cols: J G U P L
kufug: [ 2 -2 -1  0  0]
kavar: [ 25   0 -55  27  -6]
Fid: [ -3   3  10 -17   1]
Kena: [ 1  2  1 -8  0]
zurel: [23 -9 -4  0 -4]
zif: [ 25   0 -55  12  -6]
Fuli: [23 -9 -4 -1 -4]
has: [-9 -4] -> yes
rest: [-9 -4  0] -> [-4]

cols: X H F A M Z
diz: [  6 -20  39   5   0  -2]
gilol: [24 -5 10  2  2 12]
sumu: [-17  -1  -1  27  -1  12]
bagu: [  7 -17  28  -1   4  16]
sur: [  6 -20  39  20   9   0]
lapa: [-26 -12  19  -4  10   6]
dus: [ 24  -5  10   2 -23  12]
lafoz: [-26 -12  19  -5 -14  20]
vare: [  6  18  -3  19 -19  12]
kugi: [-15   3  -5  35 -15  -1]
Rupu: [ 11   5 -14  15 -22  26]
down: [ -1 -17 -20 -12] -> H
has: [-17  -1  -1] -> yes
rest: [-26 -12  19  -5] -> [-14  20]
size: [11  5] -> 2
down: [10 -1 28 39] -> F

cols: C N Q K W R T S E
Gular: [-11  24  25  -7   5  -9   0  -6 -32]
Dade: [ 18  -5 -35   2   1   2   6  14  19]
liv: [ 23  -4 -39   7   0 -13  14   8  20]
gerev: [ 22  -7 -35   6  -3 -19  18   7  19]
vore: [-11  17  29 -11   8  -2  -7  -8 -30]
tage: [  3  -8 -15   0   2  16  -6   8  15]
vege: [ 16  -5 -32   2   1   5   4  14  18]
Vomis: [-16   4   3 -11   8  17 -19 -12 -21]
nuzi: [ 13  -6 -28   1   1   8   2  14  17]
vere: [ 16  -5 -32   2   1   5  14  14  18]
nadip: [-12  13  31 -12   9   2 -10  15  17]
gone Vomis: [-11  17   8   3 -19 -12 -16 -21] -> [4]
has: [-10  24  25  -7   5] -> no
gone vore: [ 29  -7 -30  -2  17 -11  -8 -11] -> [8]
gone liv: [  8  20  14   0 -39  -4 -13  23] -> [7]
rest: [-39   7   0] -> [-13  14   8  20]
down: [-5 -4 -7 17 -8 -5  4 -6 -5] -> N

cols: bofi fifem lus kolab nuz pof Pinag
Depu: [ 33  16 -35  14  -2  -3 -22]
datep: [-21 -16  10 -31  29  53 -29]
Zap: [  5   3 -35  -9  -9  50 -15]
Tudo: [ 10  17 -35  -9  -9  50 -14]
rest: [-2 -3] -> [-22]
has: [-31  10] -> no
rest: [ 17 -35] -> [ -9  -9  50 -14]

cols: zigep vemu lemed Borob raro Falem funif volif Zekel
Kam: [ -7  15  23  18  20  19  -4   4 -17]
tek: [ 27  -4 -20  -4 -12  14  42  14  36]
ludi: [ -7  15  23  18  20  19  -6   5 -19]
beno: [17 23 13  7 -2 14 44 14 38]
muzi: [17 23 13  7 -2 -2 12 11  8]
has: [ 7 -2] -> yes
down: [18 -4 18  7] -> Borob

cols: gubak sak pubo doga Pur
banu: [  2  34   2  -3 -31]
Vepek: [ -2 -27  -1   2 -14]
zoge: [ 2 34  2  2 25]
Sori: [  2  34   2  -2 -22]
rest: [ 2 34  2 -3] -> [-31]
size: [ 2 34  2  2 25] -> 5
find: [  2  34   2  -2 -22] -> Sori
has: [  2 -14] -> yes
down: [ 2 -2  2] -> gubak
down: [-2  2  2] -> gubak

cols: dem det fak selu roki Mut suz
Gazup: [-27 -22  19  -6  -8 -55  10]
Libis: [ 18 -34  -8 -14  24  23   3]
Met: [ 13 -16 -13 -28   7  -5   4]
salok: [  5  21  17  26   3 -14 -20]
baz: [-27 -22  19  -6  -8 -55  -2]
falod: [ -7 -23  -5 -23  12  -2   1]
Tudu: [ 23   0  25 -10 -18  23   2]
galug: [ 49  -7   1 -21  -9 -12  25]
gedi: [  7   3  19  19 -17   3   0]
nage: [ 12 -34  -8 -14  24  23   3]
Suk: [ 49  -7   1 -21  -9 -12  19]
down: [ 24   7   3  -8  12 -18] -> roki
size: [ 12 -34  -8] -> 3
has: [ -8 -14  24] -> yes
has: [ 49  -7   1 -20] -> no
find: [ 49  -7   1 -21  -9 -12  19] -> Suk

cols: muk Tugof Vavo zis telo Dafun
togi: [-26   3  27  43 -49  17]
samon: [-14  35  45 -30 -13 -42]
zageb: [-14   6  20 -46  47  37]
bibo: [-44 -10  13 -24 -23  17]
Loto: [-14   6  20 -46  47  26]
size: [-14  35  45 -30 -13 -42] -> 6
size: [-14   6  20] -> 3

cols: pafo sef leta Busa delud gefar tope devur vup
Fise: [ -3  23  13  10  -4   0  -3 -13 -18]
Mifo: [-23 -13   3   7   7   4 -12 -14 -14]
dudas: [ -7 -11 -18   6   1   5   6   4   9]
nog: [ 10  10   5 -16  -5  14   5  25 -34]
giko: [-41   0   9  19 -18  -3  20   7  -5]
dil: [ 32  41  30  -4  -6  -2  -3   6 -28]
gone giko: [-41   9  -5 -18   7   0  20  -3] -> [19]
has: [23 -3] -> no
has: [ -3 -13] -> yes
size: [-3] -> 1
size: [-41   0   9  19 -18  -3  20   7  -5] -> 9
gone giko: [ -3   9   7   0 -41  19  -5 -18] -> [20]
gone dil: [ -3   6  -6  -2 -28  41  -4  32] -> [30]

cols: D Y V B
Peb: [-18   9  10  -7]
nese: [ 41 -30 -28   9]
zala: [-45  18  -7   9]
Novu: [-23   2   6  -7]
sot: [-6 13 11  8]
riniv: [-6 13 11 22]
Zez: [-20  21   3   2]
gone Peb: [  9 -18  -7] -> [10]
gone sot: [13  8 -6] -> [11]
size: [-23   2] -> 2
down: [  9 -30] -> Y
down: [ 41 -45 -23  -6  -6 -20] -> D
rest: [2 6] -> [-7]
down: [-30  18   2] -> Y

cols: Noni fuzo rubu nemu
Pives: [-23  -1  42   1]
libol: [-2  0  9  0]
Kezog: [-7 -1 10  0]
Sibe: [-6 -1 15 -1]
Peta: [ 12  -1 -15  -2]
Nit: [-15  -1  25   2]
bor: [-6 -1 10  0]
muken: [-19  -1  35   0]
vam: [-1 -1  0  0]
rest: [-1 -1] -> [0 0]
rest: [-15  -1] -> [25  2]

cols: Posi tuni zef zevu Luzis Nid lazus
Num: [ 15 -42  -1 -17  -5 -18  13]
Kina: [ -9 -22  23 -15   9  14  35]
gat: [ -8 -25   7 -13   2  -5   4]
has: [-42  -1 -17  -5 -18] -> yes
has: [ -8 -25] -> yes

cols: zuvi Kif Ture gelu
Vogi: [ 16 -37 -50  45]
pek: [ 56  56  39 -26]
zaz: [ 16 -36 -50  24]
rest: [ 16 -36 -50] -> [24]
size: [ 16 -36 -50  24] -> 4
size: [ 16 -36 -50] -> 3

cols: Zaze Nalur Vada nuga
kaz: [-6 -4 -5 11]
nuzap: [42 36 43 -3]
fute: [ -8  -8 -10  10]
ral: [ -9  -4 -10  11]
rest: [ -8  -8 -10] -> [10]
gone kaz: [-5 11 -4] -> [-6]
size: [ -9  -4 -10] -> 3
gone kaz: [-6 11 -5] -> [-4]
has: [-6 -4 -6] -> no
rest: [42 36 43] -> [-3]
size: [42 36] -> 2

cols: lovov sozog nava zedo seto
romi: [  4   2  14 -12 -26]
dador: [ 48 -19  -9 -19 -17]
zosa: [-43  20  38   1 -32]
siv: [ 4  2 14  8 -7]
malib: [17 -7 -9 -1 -1]
sini: [-16   4   5   9   4]
tus: [ 4  2  3 -7 -2]
rest: [-7 -9] -> [-1 -1]
size: [17 -7] -> 2
gone tus: [ 3  4 -2 -7] -> [2]
down: [38 14 -9  5  3] -> nava

cols: doku kalil feke Bakim gebos gatik
guri: [ 0  2 35  1 -3 -4]
pes: [ 1  1 41  1 -4 11]
mulen: [-3  5  0 20 48  0]
down: [ 1 20] -> Bakim
has: [-2  5  0] -> no
size: [ 0  2 35] -> 3
size: [ 1  1 41  1 -4] -> 5
gone guri: [ 1 35 -4  2  0] -> [-3]

cols: tuket rorok Bamad Rasat Duve
Kag: [ -3 -16  32  36  -1]
Pim: [ -3  10  28 -24  -5]
Fuz: [ -3 -20  35 -13  -2]
Zalo: [ -3  -4  36 -24  -2]
vudu: [-3 -4 37 17 -1]
pata: [-4  2 -2 46 -3]
taki: [-18  29  -8 -19  -4]
down: [36 37] -> Bamad
gone taki: [ 29 -18  -8  -4] -> [-19]
rest: [-3 -4 37] -> [17 -1]
down: [-5 -2 -2] -> Duve

cols: Ketu lifis milu Nebek Vupa mebe
fisor: [ 37  10  11 -45  32 -29]
Mafi: [  9  10  11 -46  -2 -24]
kerak: [ 16 -21  -7 -20   1 -31]
viv: [ 35 -22  -7 -20   1 -28]
pagu: [-26 -31 -21  -6 -25 -55]
down: [-7 -7] -> milu
rest: [-21  -7 -20   1] -> [-31]
rest: [-26 -31 -21] -> [ -6 -25 -55]
rest: [-21  -7 -20] -> [  1 -31]
size: [  9  10  11 -46  -2 -24] -> 6
rest: [ 10  11 -45] -> [ 32 -29]

cols: dape lat nutu Zuka sok galiv tifu
Mema: [-24   9 -31  -3  18 -22 -19]
Kem: [-20   8 -11   3  25 -20 -11]
kub: [-25  15 -32  -1   9 -20 -14]
bida: [-11 -22 -11  -5  42 -21 -23]
rel: [ -9   6  15  11  22 -11   4]
fiz: [-12   6   9   9  24 -14  -1]
zeg: [-10   3   9   8  29 -15  -3]
mapen: [-20   8 -11   3  21 -15  -2]
livor: [-10 -14 -21 -10  40 -21 -29]
Sonab: [-10 -13 -12  -6  43 -21 -25]
has: [ 15  11  22 -11   4] -> yes
gone fiz: [ 24   6   9 -12   9 -14] -> [-1]
down: [  9   8  15 -22   6   6   3   8] -> lat
gone bida: [-23 -11 -11  42 -21 -22] -> [-5]
has: [ 39 -21 -29] -> no
gone bida: [-11 -11 -22 -21  42  -5] -> [-23]
size: [-12   6] -> 2

cols: Dalir giv Livi Tula tida rozup
mog: [-25  28 -33  -8 -14   4]
bipuz: [  7 -20  -6  42  31   3]
kavil: [-33  11  -1 -32 -11   7]
beg: [ 23  21 -22 -44 -28  47]
Bev: [ 0 -3  6 -2 -1 -3]
lero: [ 26  17  -2 -48 -16  11]
kulo: [-7  8 -8 -2 -5  2]
vemip: [-22  25 -28  -7 -13   4]
size: [ 0 -3  6 -2 -1] -> 5
gone vemip: [  4 -28 -22  -7  25] -> [-13]
gone kavil: [-33  -1  11 -11   7] -> [-32]
has: [ 25 -28  -7] -> yes

cols: Matig zaled nozed Gop nulu sena
Vuro: [-30  -2  19 -23 -18  -7]
mif: [-14  -7  45 -23 -26  -7]
Mol: [-13  -7  45 -23 -26  -7]
tif: [-15  -6  44 -24 -26  -9]
has: [ -9 -26 -24] -> no
rest: [-24 -26] -> [-9]
size: [-30  -2  19 -23] -> 4
has: [-14  -7  45] -> yes
size: [-15  -6  44] -> 3
down: [-2 -7 -7] -> zaled
rest: [-23 -18] -> [-7]

cols: zusem kador kuf bir
folan: [0 0 0 1]
pupi: [-1  5  0 43]
lomo: [  1  -2   0 -14]
kis: [ 0 53 -4 -7]
gone kis: [53 -7 -4] -> [0]
size: [0 0] -> 2

cols: Boke keza Niri nufip
voke: [-9 15 -1  1]
tiru: [ -5 -32   0  10]
futu: [ 2 13  0 -1]
Pilor: [15 33  1 -5]
Foro: [-2 14  0 -4]
gedu: [32  3  2  1]
Patu: [ 12 -40   1 -15]
zuzu: [ -9  -1  -1 -40]
has: [ 2 13 -1] -> no
size: [ 2 13  0] -> 3
has: [32  3  2  1] -> yes
gone gedu: [ 3 32  1] -> [2]

cols: Piriz Zari Vil riz
lag: [11 -8 39  7]
ruvav: [11 -8 -7  9]
zel: [11 -8 -7 -6]
size: [11] -> 1
gone zel: [11 -6 -8] -> [-7]
down: [7 9] -> riz
has: [39 -8] -> no
find: [11 -8 -7 -6] -> zel
has: [-7  9] -> yes
has: [11 -8 39  7] -> yes

cols: Feset mizan kef tisal der radul vin
mudig: [-17  -3  11  -9  11 -20   6]
Buvuz: [ 4 -2  3  1 -3  1  2]
mafu: [ 28  15 -17  23 -19  48 -12]
fer: [-24 -12  13 -16  13  12  11]
zof: [-17  -8   5  -9  11 -20   6]
lib: [-17  -7   9 -14   5 -20   5]
rilil: [-17  -7   9 -14 -17 -20   5]
mot: [-10  -3   5  -6   3 -14   4]
gone fer: [-16  13 -12  12  13 -24] -> [11]
size: [ 4 -2  3  1 -3] -> 5
has: [  4 -14   3  -6   5] -> no
has: [ 12  13 -16  13] -> no
has: [-17  -7] -> yes

cols: defe navu libo tutuz Medar sizos
tekod: [-22 -21 -31  -3 -20  -1]
rer: [ 14   4  -6 -17 -20  -1]
Sudup: [ 13   7  52  10 -14  -1]
Zegob: [-24 -16   3  10 -19  -1]
besad: [-10  -6   3  10 -18  -1]
rest: [-16   3] -> [ 10 -19  -1]
rest: [-31  -3] -> [-20  -1]
gone Zegob: [-24 -19  10   3 -16] -> [-1]
size: [-22 -21 -31  -3] -> 4
rest: [ 4 -6] -> [-17 -20  -1]
has: [  4  -6 -17] -> yes
gone tekod: [ -3 -21 -22  -1 -20] -> [-31]

cols: nuna leg nal gok nov kebi tuva
gureg: [-19  31  30 -47 -31  19  -3]
Motas: [-19  31  30  -6   5  22  21]
Pez: [ 15  12  31 -46 -31  -5 -24]
rupi: [-44 -45 -43   6  -2 -32   3]
toge: [-43  53 -19  -8  31  -2 -29]
gone rupi: [-45 -32 -43   6   3  -2] -> [-44]
rest: [ 6 -2] -> [-32   3]
down: [-31  -2] -> nov
rest: [-46 -31] -> [ -5 -24]
has: [-19  30] -> no

cols: Zok pevom Foso Norim pitu sasu Vol
rek: [ 0  7  0  4 -4 -5  3]
vizi: [-41   6 -14 -11  23  -3  -2]
tikod: [ 11  -7   1 -16  26  21 -15]
Tuvuk: [-41   6 -14 -11  23  33  -2]
kibe: [ 11  -7   1 -16  26  21  25]
ziz: [-41   6 -14 -11   6  33  -2]
has: [ -7   1 -16  26  21] -> yes
size: [ 0  7  0  4 -4 -5] -> 6
has: [  6 -14 -11] -> yes

cols: kip zal Zekiz dige gokuv Dugu
kopib: [-21 -18  24  -3  -1  13]
gab: [ 40  28 -21 -28 -20 -13]
Tipob: [-38 -38  12 -23 -32  36]
has: [-38 -38  12] -> yes
has: [ 36 -32 -23] -> no

cols: gelez sis Zokon mopat vedi gup Bozep
Fide: [-31  -4  29 -38  19 -30  38]
vamo: [  6  28  35  38 -32  22 -41]
Lav: [-34 -40 -37 -12 -40  17 -41]
vesub: [ 30 -24  -3  13  -7   7 -23]
zol: [ 0 10 -7 30  8 11  9]
Nem: [ 10  16  20  42 -32 -30 -19]
Vod: [  9  26 -35  -3 -31  22  23]
Biv: [-35   0 -21 -30 -14 -20  37]
Dop: [-25 -42  29   7 -14 -38  35]
Bozi: [ 25   6  32  23  39   4 -25]
ludef: [ 36 -28 -25  34 -10 -12  40]
nabar: [-20 -43  -3  36  -9  -9  40]
down: [  9 -19  23] -> Bozep
gone Nem: [-30 -19 -32  20  16  42] -> [10]
rest: [-31  22] -> [23]

cols: Kiv Belo kurul tetul vak depab Vamu pegep Pori roteg
luvof: [ 23   2   0  33   6 -45  26  -8 -55   7]
laf: [ 51  52  -1  37 -18  12  -2   0   5 -22]
Rov: [-16 -11   0 -27  -5  -7  -7  -9  -8 -10]
has: [  0 -26] -> no
size: [-16 -11   0 -27  -5] -> 5
has: [-18  37  -1] -> no

cols: Fetob pena lavo Tepek
luki: [-14 -13   5 -14]
Noz: [ 14 -12 -22   6]
Tem: [ 24 -20  12 -19]
bop: [ 15 -40   5 -31]
Vug: [  4 -18 -25   2]
Ruz: [ -8 -13 -14 -12]
Feb: [ -9 -12  10 -16]
Mobok: [ 36 -17  -6  -5]
gone Tem: [-20 -19  24] -> [12]
gone Ruz: [-14  -8 -13] -> [-12]
down: [-14  14  24  15] -> Fetob
down: [-20 -40 -18 -13] -> pena

cols: bobes tate zotop pag
fudot: [ 16  29 -13  38]
sute: [ 13  37 -22 -21]
vumu: [16 29 22 18]
rure: [23 -3 13 43]
tirul: [  9  41 -30  17]
Nuka: [ 22 -15  19  37]
Sobe: [ 21 -26  22  28]
tobuz: [19 20 -4 44]
sebe: [22  8  5 45]
gone sute: [-21  37  13] -> [-22]
gone vumu: [29 22 16] -> [18]
gone Sobe: [ 28  22 -26] -> [21]
rest: [22  8] -> [ 5 45]
down: [16 13] -> bobes
has: [22  8  5 45] -> yes

cols: sunot Gufov mefis Tupi Tumu gatu gego
Vake: [ 25 -25   5 -19 -21  49  24]
dotun: [-31   2  31   2 -13 -24 -18]
vuviv: [ 15  16 -27  33 -14 -16 -19]
niv: [-20 -19  14   3  29  -9  -5]
vek: [-11 -10  20 -17  -7   8   4]
Ranaz: [ 8  6 10  0 -2 35  5]
Sev: [-33  21  29  -9  34  -8 -26]
lam: [ 26  -4 -35  15   5  36  17]
gone Ranaz: [ 5  8  0 10 35 -2] -> [6]
rest: [-19  14] -> [ 3 29 -9 -5]
size: [-31   2  31   2] -> 4
gone niv: [-19  29  -5   3  14  -9] -> [-20]

cols: goguf Nabo Zino ranir furo purob zosad
lobur: [-10  28  15 -16  -3 -44  -8]
donif: [ 10  -2   2  11  32 -31  -1]
kazo: [-10 -13   8  18 -17  22  21]
Nam: [-10 -13   8  11  32 -31  -1]
matef: [  9  -2  14 -16  -3  -7 -18]
rest: [ 14 -16  -3] -> [ -7 -18]
rest: [-17  22] -> [21]
rest: [ 9 -2] -> [ 14 -16  -3  -7 -18]

cols: pabar supa Gosel Mufu sez mepu dato baki
Futis: [ 23  32  -9  33 -22 -52   1  13]
mise: [ -7  22   3 -16 -38 -26   3  55]
gapu: [ 23  32  -9  33 -22 -52  33 -29]
has: [-22  33] -> no
size: [ -7  22   3 -16 -38 -26   3  55] -> 8
has: [ -9  33 -22 -52] -> yes
gone gapu: [ 33  33 -52  23 -22 -29  -9] -> [32]
size: [ -7  22   3 -16 -38 -26   3] -> 7
has: [-38 -26] -> yes

cols: nakor gesu Butuv zeton viga Sel
nosis: [ -1 -29   1  28  23  18]
resos: [  6  -3   5 -32 -31 -23]
Fene: [  6  29  -1 -32 -31 -23]
has: [-32 -31] -> yes
gone resos: [  5 -23 -32 -31  -3] -> [6]
has: [ -1 -29   1  28  23] -> yes

cols: Nebi Rasu Rut lotu gotis gif pafuv diru vab
tob: [ 25 -46 -41  22  18  24  -3 -35 -25]
Rep: [ 28  36  36   8 -20  37   6  32  17]
vuv: [  7 -48 -35  21  20   5   5 -45 -14]
kifak: [-52 -11  20  14  19 -53  27 -25  44]
down: [-35  32] -> diru
has: [24 18] -> no
has: [-3 24] -> no
down: [20 19] -> gotis

cols: kevik Far gudip denad Nof Livo datap
Natu: [ 21  50  22 -28   2  56   8]
nari: [  7  27  10 -18  33 -31   1]
kolil: [-11 -10  -8 -18  34  10  13]
gone kolil: [ 10 -11 -10 -18  13  -8] -> [34]
down: [10 -8] -> gudip
down: [ 2 33] -> Nof
rest: [  7  27  10 -18] -> [ 33 -31   1]
rest: [-18  33] -> [-31   1]
down: [ 1 13] -> datap
gone kolil: [-18  34  13  -8  10 -10] -> [-11]

cols: lugi zopo sen zak karo Togu toko
bib: [-41 -21  -4 -10 -12   6 -30]
dov: [-41 -21  -4  34  21 -24  10]
tet: [ -5 -11 -30   9  -3 -15 -12]
Vozab: [  1  18 -46  34  27   8  41]
nupus: [  5   4   0  10   7 -18  -8]
Veve: [ 45  18 -46  34  27   8  41]
gone Vozab: [ 18  34   8 -46  27   1] -> [41]
has: [ 8 41] -> yes
rest: [ 1 18] -> [-46  34  27   8  41]
size: [45] -> 1

cols: nalo resa vifot leke Lomit segov gukov guze rizu
taran: [ 24 -18   9  16  35 -18  -3 -32 -35]
Patoz: [ 23  34 -31  10 -10  34   8  32  30]
devi: [-29 -14 -41   1  10 -14 -29  12 -33]
fizes: [  6  14 -29  16 -49  14  20 -24  -9]
geto: [-45  15 -39  -2  -2  15   8  -9  31]
sime: [-33  35  40 -21   0  35   7  32  -3]
bebe: [-37   0   1  53  13   0   1  21  -6]
kudi: [-30  -2 -31 -20  43  -2  27  -1  -3]
vokur: [ 30  11   8 -48 -10  11   2  33  15]
memid: [-13 -29 -12  40   1 -29 -37  18  17]
rest: [ 8 32] -> [30]
has: [43 -2 27] -> yes

cols: Kerom vap Pumo luvi Ras mus Liguk
zigat: [-11   5 -25 -29  -2 -19  -9]
lumip: [-22   9  46  28  -9 -14 -17]
toz: [  7  21  49  15 -48 -31  15]
nagi: [-17   7  25  -1 -48 -48 -36]
gone lumip: [-14  -9  46 -17 -22  28] -> [9]
size: [  7  21  49  15 -48] -> 5
has: [-18   7  25] -> no
size: [-11   5 -25 -29  -2 -19  -9] -> 7

cols: Zekes vatek sogap zagad vilu dum pude Fod
dofe: [ -7 -12   4 -13  -8  14 -14  15]
gumer: [  8  -8   9   0   7   5 -13  -4]
Med: [ -1   6  20 -10   5   2  -9  -9]
fitik: [-22 -32  36 -37 -18   9 -11  -3]
zukit: [  7  -4   1 -11  -4  -1  -1  -6]
dema: [ 33  16 -42  32  18 -21   9  -6]
Saka: [  1  18   5   4   0 -15   3   4]
has: [ -4 -11] -> no
has: [-11   9] -> no

